In the rows, 128 means zero.
Rows swapped in pairs by one turn or mirror: which row each one swaps with:
The rows were stretched afterwards, more along some directions than others.
vober: [119 169 114 104 177  99 144 174 173 171 140 122 108 167 101 112 149 130
 145 110 159 149]
Genol: [138 120 138 107 127 151 118 122 143 116 134 114 132 124 154  94 138 117
 106 126 119 109]
tas: [122 154 141 108 170  91 116 104 134 130 112  89  97 175 142 121 129 139
 143 129  87 125]
zovo: [120 182 116 119 164 113 134 153 189 153 129 109 105 182 103 114 123 127
 159 118 144 148]
Gupeg: [151 128 145 169 110 132 113 143 106 134 125 130 132 115 126 154 119 127
 126 117  98 166]
Gesuv: [113 149 155 112 124 113 110 106 124 124 126 110 114 136 127 109  93 108
 131 140 113  82]
ber: [ 88  98 114 115 139 115 109 107 128 131 119  96 128 133 159  98 130 152
 112 169 120 112]
zar: [132 156 133  89 178  99 142 118 134 132 148 103 116 165 146  98 161 146
 136 102 117 113]
puno: [ 83 102 114 105 141 108 108 100 143 126 114  79 130 157 166  98 108 146
 120 173 128 112]
mivan: [112 112 136 136 119 113 113 129 114 143 150 148 158 117 116 120 154 116
 136 124 157 130]
fafi: [113 104 128 131 112 116 113 122 105 148 151 142 148 127 115 115 153 116
 149 134 151 139]
gega: [144 142 167 172 116 125 103 136 107 124 113 151 143 107 138 156 129 131
 113 111 103 142]
Bes: [110 122 111  87 110  73 136 120 142 177 133  95 144 164 114 115 133 140
 148  77 114 195]
Vab: [129 184 121 109 174 102 132 162 187 145 120 102  99 181  88 127 138 118
 170 122 142 146]
peliv: [127 123  92 115 116  95 155 158 150 168 127 160 143 130 138 137 161 140
 128 103 163 193]
gobu: [152 109  95 143 144 135 161 161 111 159 161 119 110 129  97 147 158 137
 135 129 147 159]
lizav: [130 184 124 108 181 116 131 159 185 145 140 100 110 183  96 127 125 123
 171 128 141 144]
seve: [123 188 127 115 173 103 123 151 186 145 124 108 104 192 108 117 140 129
 162 113 136 143]
mus: [122 149 165 121 139 152  97 128  97 140 104 149 124 124 138 155 122 123
 134 130  97 108]
Dur: [128 183 128 102 173 107 130 155 189 158 120 109 105 181  86 124 133 119
 165 124 140 138]
kad: [129 138 164 179 108 112 102 139 107 128 118 148 152 102 133 148 131 132
 107 116 106 143]
Lumo: [128 118 125 102 113  92 143 142 142 150 146 109 147 149 110 123 138 118
 143  69 125 169]
Mis: [138 150 165 174 119 130  97 130 114 124 119 140 137 117 133 148 129 120
 120 113  90 142]
nupa: [137 130 103 123 121 106 149 141 152 136 128 150 142 123 154 141 144 132
 134 122 153 175]
babo: [127 123 139 144 133 137 105 124 109 123 154 140 147 114 115 131 152 103
 142 140 146 111]
mem: [160 106  86 120 157 119 167 169 130 164 159  97 107 145 100 138 154 148
 149 117 162 188]
tusim: [118 110  93 111 135 116 144 130 126 149 145  94 113 183 157 107 131 148
 128 146 148 142]
Gasi: [112 108 138 133 121 124 111 124 113 140 147 135 145 116 110 116 148 110
 143 136 146 117]
kiger: [158 137 107 142 163 123 153 147 131 160 140 113 102 157  90 137 158 135
 138 115 140 165]
peke: [ 94 135 149 104 118  63 130 116 149 168  90 112 143 171 118 125 121 145
 133  68 107 170]
Sumu: [ 93 107 109 105 152 105 111 113 141 135 125  85 125 150 158  95 129 156
 116 168 127 116]
gabo: [127 133 148  91 128 145 117 119 151 124 131 118 138 125 156  88 145 132
  97 126 125  98]
vizi: [115 126 153 106 127 116 117 120 122 138 127 103 117 149 138 118  94 118
 131 140 121  99]
Kar: [120 148 150 103 135 111 106 119 138 129 122  86 108 142 114 118  90 110
 143 142 108  95]
nes: [ 91 100 102 100 140 111 116 111 139 132 133  89 130 151 160  81 138 159
 112 163 132 118]
fomog: [ 98 110 115 118 141 118 111 108 133 134 120  93 130 133 161  96 133 158
 108 167 120 113]
rifa: [106 141 172 124 130 140  99 128  92 153 112 155 132 120 144 143 129 133
 134 138 107 125]
vuv: [139 153 153  93 139 150 108 111 147 107 111 108 122 128 138  99 137 108
 113 119 117  90]
sabis: [123 147 117 132 101 129 127 110 124 134 140 130 131 146 106  99 160 106
 127 117 161 153]
mogi: [102 136 162 125 130 140  93 112  91 144 112 148 121 124 146 138 113 117
 137 149  98 106]
keruf: [115 141 107 135  94 114 126 126 116 146 151 124 141 140  93 112 156 108
 131 102 165 171]
Mub: [144 117  78 111 114 103 153 160 153 151 137 128 126 128 137 139 153 126
 149 106 151 199]
namu: [129 122  94 126 116  93 153 165 149 173 133 167 144 116 139 131 166 139
 111  96 164 192]
zil: [ 64 163 130 109 121  81 134 114 142 152 125 144 149 137  97  93 142 147
  98  90 180 118]
sedi: [113 105  87 105 124 135 151 144 115 156 151 106 118 167 144 116 131 144
 135 144 148 153]
Riror: [129 181 112  99 184 109 143 167 183 153 139 109 106 176  93 111 157 128
 155 113 156 147]
leve: [ 59 154 127 108 123  82 138 107 137 146 121 127 141 150  90 100 128 138
 107  98 172 129]
vogi: [119 124 139 101 125 112 117 114 131 131 127  87 108 142 143 116  88 107
 147 148 103 104]
Kune: [145 131  96 131 119 104 149 167 158 147 122 149 135 127 128 153 160 131
 137 106 149 192]
pepuf: [163  99  92 122 158 127 175 160 126 149 166 102 108 153 102 140 151 138
 145 118 162 174]
Didi: [156 157 128  93 183 114 144 141 130 126 148  93  98 133  98 129 165 123
 143  95 106 116]
fugud: [ 74 133 100  97 111  89 163 131 125 158 133 131 142 123  93 103 138 127
 110  88 179 138]
gigo: [123 133 149 119 128 101 107 122 132 138 126  89 113 141 120 123  92 114
 143 152 105 105]
Pup: [107 119 140 134 112 123 111 124 103 148 147 143 153 106 107 120 146 111
 143 132 149 118]
veze: [ 64 141 122 120 105  85 144 114 136 153 114 119 139 140  92  94 131 130
 112 104 172 141]
peva: [148 126  81 127 117 120 158 157 141 146 143 147 121 107 134 144 148 119
 147 117 157 185]
rusi: [131 146 160 163 115 132 101 130 105 124 122 140 140 107 128 142 135 126
 101 112 110 138]
vub: [139 137 103 128 130 114 155 168 144 142 124 162 141 105 136 149 168 135
 123 105 155 177]

sedi swaps with sabis
vub swaps with Dur
nes swaps with fafi
Sumu swaps with mivan
gabo swaps with rifa
nupa swaps with lizav
peliv swaps with Riror

